(in the rows, 128 means zero)
Each path is a new rotation, seen through one point. The rows after it are directions, each followed by how far the rotation turns it, in deg/step (0 if it stays put).
Each turn is a multiple of 5 degrees from 10 to 175, or 0.
Each row of a path follows its step; steps can be skipped.

step 0: 136 145 168 157 116 115 151 153 113 171 151 138 140 134 138 133 169 191 103 104 155 153 137 136 145 109 127 163
step 1: 126 133 101 146 125 115 186 133 78 140 115 160 143 85 118 116 156 149 117 142 152 151 133 105 154 109 116 177
step 2: 124 164 98 99 98 146 141 139 103 117 149 126 124 79 140 87 148 149 111 132 141 138 147 180 155 131 116 174
step 3: 97 120 115 111 99 110 121 144 162 115 141 144 180 91 133 130 173 157 126 125 131 117 151 159 116 116 143 191
step 4: 77 142 119 139 78 84 144 151 119 130 186 153 143 100 109 114 127 149 163 151 140 114 145 121 126 112 135 134
step 5: 123 169 146 176 125 110 116 142 109 132 173 130 144 129 115 116 121 197 129 122 152 148 174 151 141 116 150 144
step 6: 129 119 127 178 155 103 130 122 103 118 120 161 153 95 114 92 120 148 123 143 150 158 150 113 135 99 152 196
step 7: 136 148 143 123 111 108 119 115 106 124 154 145 99 77 146 60 113 132 125 157 133 137 127 158 139 119 114 187
step 8: 144 117 159 125 101 96 125 114 156 147 141 159 150 105 144 125 148 169 130 135 110 128 134 188 122 124 119 190
step 9: 100 113 113 153 93 100 168 131 134 163 145 185 138 99 109 122 126 163 162 160 121 136 121 148 122 101 102 136
step 10: 110 161 112 140 118 145 137 134 122 169 152 143 113 113 108 88 123 212 124 126 129 162 159 157 124 114 117 121
step 11: 111 102 118 132 144 140 136 133 127 152 126 158 161 102 129 76 146 181 109 109 129 160 145 108 112 108 164 174
120 139 115 120 125 138 134 134 118 120 134 116 147 125 132 130 138 130 130 125 134 115 132 119 126 134 139 126 -> 35
125 125 122 128 124 116 131 121 124 132 135 122 124 122 121 124 140 141 123 141 134 136 116 141 127 119 148 133 -> 0
133 142 132 126 141 123 114 120 138 130 122 119 128 132 127 137 144 145 122 124 127 125 136 128 118 128 119 135 -> 140
114 125 119 129 134 126 119 132 144 129 148 128 127 124 119 130 121 134 124 117 118 135 134 117 130 121 134 115 -> 60
133 135 111 138 129 134 120 129 130 138 110 118 135 121 117 114 125 121 122 129 129 142 133 128 134 132 129 129 -> 80

step 0: 128 159 160 147 153 130 142 98 94 134 118 166 123 164 123 104 150 150 135 110 154 155 114 166 109 146 115 155
step 1: 100 148 103 124 146 113 89 149 146 70 163 132 96 132 105 141 123 121 161 122 118 102 125 134 122 136 156 101
step 2: 136 138 158 137 100 155 92 142 148 143 96 115 152 127 118 121 126 90 99 72 100 123 148 123 111 114 116 145
step 3: 141 131 103 129 164 102 134 92 102 110 105 129 113 188 158 126 119 155 101 127 120 151 105 130 126 107 149 141
step 4: 120 142 127 107 76 122 146 122 150 111 164 147 95 121 129 125 81 140 127 110 125 100 131 119 98 163 144 88
step 5: 119 102 150 165 168 146 131 116 137 141 105 113 145 115 131 112 85 102 145 113 96 131 149 139 112 98 80 116
step 6: 151 107 100 139 140 102 149 156 111 124 125 145 76 122 141 121 139 156 130 84 152 161 121 128 125 121 142 172
step 7: 135 122 143 141 111 131 103 120 104 118 165 121 138 87 144 114 131 134 130 142 98 110 134 123 88 142 189 89
step 8: 112 108 105 167 110 131 112 106 164 135 114 120 135 124 151 97 151 108 114 125 128 152 120 98 140 104 66 108
step 9: 174 114 133 120 149 107 171 161 112 126 129 123 109 154 177 134 131 114 127 140 144 100 108 95 120 150 132 158
step 10: 128 135 171 141 123 106 142 104 161 154 155 141 114 82 113 161 127 134 127 150 94 154 120 124 141 146 157 96
step 11: 118 98 111 147 119 155 129 109 142 125 138 123 150 122 109 71 106 103 165 143 140 129 115 114 162 111 114 173
119 139 130 122 124 111 116 113 122 131 136 123 118 112 131 128 122 126 128 135 131 125 114 140 124 134 132 131 -> 115
132 148 134 113 127 138 130 135 128 128 121 125 131 113 135 132 123 123 137 129 129 139 131 114 115 125 136 120 -> 135
123 128 125 121 120 115 106 132 118 122 129 126 137 133 133 125 145 131 124 127 116 129 135 113 123 125 125 133 -> 65
132 109 118 132 128 120 141 129 121 138 131 120 123 110 144 119 132 129 125 126 127 128 135 124 123 126 126 115 -> 25
133 121 131 121 129 112 135 130 126 122 135 145 135 138 135 137 133 120 128 129 142 138 129 138 118 123 141 125 -> 120
117 112 130 116 124 140 120 126 130 135 142 123 125 133 122 131 127 109 133 122 129 128 117 126 123 114 122 122 -> 115
118 136 132 131 133 124 135 134 129 119 129 132 127 134 133 127 131 128 135 134 136 117 126 126 114 136 100 116 -> 90

step 0: 95 154 75 117 165 118 117 155 104 128 94 116 131 148 121 112 139 121 120 147 131 92 115 120 152 132 143 125
step 1: 109 146 147 125 128 137 148 93 154 130 133 129 108 145 108 152 102 112 100 109 168 88 163 132 105 125 115 113
step 2: 109 118 143 120 107 110 133 97 108 173 115 134 154 109 139 105 153 96 130 131 101 133 101 117 92 126 106 113
step 3: 136 151 125 87 130 115 128 147 101 94 108 145 146 162 137 106 129 117 111 148 140 132 131 141 173 92 124 106
step 4: 105 79 132 117 103 129 150 89 163 111 146 139 129 125 96 115 109 132 103 116 147 121 138 164 142 141 127 144
step 5: 137 103 118 124 151 141 155 126 107 148 118 104 159 124 127 93 136 114 173 120 102 98 94 118 130 155 120 109
step 6: 142 177 142 90 166 165 120 116 108 110 127 105 121 109 114 123 114 115 108 149 160 123 138 125 153 114 147 128
step 7: 71 87 129 133 152 107 107 85 141 127 109 127 116 102 128 127 136 145 104 141 148 114 132 133 105 142 114 133
step 8: 129 144 119 150 155 129 160 128 111 140 95 124 153 155 147 121 143 100 160 129 117 119 152 150 121 117 81 94
step 9: 115 144 114 94 102 160 135 109 123 127 120 126 107 126 92 115 129 87 100 136 122 159 148 134 130 81 142 148
step 10: 94 85 133 99 135 91 113 129 137 114 104 141 146 169 100 105 140 137 129 118 123 98 105 114 110 137 133 151
step 11: 150 163 133 135 132 136 176 120 122 150 131 144 180 142 118 137 102 98 141 139 160 98 128 146 148 145 116 134
137 135 115 124 125 114 137 143 125 134 119 119 141 113 123 135 137 127 136 131 136 126 133 129 137 122 127 124 -> 130
132 131 141 101 130 125 122 126 138 134 121 130 119 130 135 137 137 126 138 140 124 132 120 130 131 132 131 135 -> 100
125 137 128 124 107 116 132 136 130 138 136 140 134 143 130 129 125 118 115 129 128 117 120 126 121 127 135 126 -> 40
128 125 131 129 117 115 124 119 130 129 114 122 125 140 131 129 127 125 123 122 125 150 133 127 131 113 113 117 -> 60
135 123 128 131 126 131 149 116 130 133 127 126 139 126 150 137 122 118 136 123 119 126 134 124 121 136 124 135 -> 115
136 138 126 145 122 131 119 111 116 130 120 136 131 133 125 133 139 124 140 130 122 124 116 136 138 132 133 125 -> 125
127 131 114 121 123 134 133 130 136 134 123 115 115 136 121 126 131 131 126 110 110 120 134 135 135 134 136 127 -> 80

step 0: 93 132 109 83 125 112 126 129 183 97 133 117 126 133 108 137 89 151 117 103 130 130 145 141 121 155 125 143
step 1: 149 133 152 87 121 142 122 108 135 103 142 121 132 137 123 176 94 123 155 112 119 128 122 148 115 165 139 84
step 2: 145 128 125 128 140 156 120 110 158 134 172 91 110 100 149 143 151 131 150 102 119 145 176 132 122 152 137 118
step 3: 131 116 122 127 108 74 149 115 131 121 139 125 76 120 121 142 130 160 138 112 79 145 159 130 125 148 140 119
step 4: 126 110 124 94 97 105 124 183 171 117 123 116 130 134 126 136 131 132 173 115 120 163 131 150 133 135 145 116
step 5: 109 104 113 102 108 134 133 136 120 146 193 132 143 140 138 150 113 168 156 131 141 139 128 149 93 144 138 109
step 6: 132 128 89 103 128 146 161 131 98 106 136 93 115 119 124 162 141 142 137 119 135 160 158 148 120 166 100 130
step 7: 147 144 89 130 77 107 112 89 139 126 135 126 132 130 125 151 118 141 140 109 120 163 139 147 163 158 126 144
step 8: 111 124 131 93 123 108 153 117 179 112 150 116 145 153 122 181 132 142 118 99 133 152 145 131 139 112 154 141
step 9: 133 119 151 103 104 122 105 129 130 118 146 128 113 141 112 174 99 112 133 121 150 144 180 134 84 144 130 113
step 10: 126 129 133 147 108 166 119 134 162 115 155 112 101 115 108 167 149 141 124 142 107 146 140 153 117 174 128 122
step 11: 126 134 104 146 126 110 156 118 135 104 166 164 100 115 111 143 133 128 164 109 113 158 152 156 149 130 145 100
113 141 121 123 125 145 123 118 114 135 126 126 128 117 121 132 143 122 132 132 121 124 132 126 129 135 131 114 -> 85
142 132 137 113 134 129 122 118 119 135 136 119 128 127 129 133 128 123 128 117 114 131 128 119 142 120 128 144 -> 65
135 137 139 120 115 115 134 137 117 120 121 121 133 125 120 120 123 120 117 132 123 125 137 131 129 142 116 122 -> 125
124 127 126 124 138 141 134 146 145 120 122 110 134 128 127 128 146 128 121 126 126 131 131 125 133 127 122 134 -> 175
125 133 131 130 124 123 116 127 133 117 122 123 119 136 128 137 130 124 147 143 123 121 112 130 137 137 119 137 -> 115
103 121 139 114 118 130 117 134 126 124 127 126 125 133 134 127 118 123 120 124 127 139 119 124 123 119 130 126 -> 85
131 125 112 114 119 124 139 128 141 127 132 136 136 125 121 128 126 107 130 130 121 120 118 118 121 126 136 130 -> 95
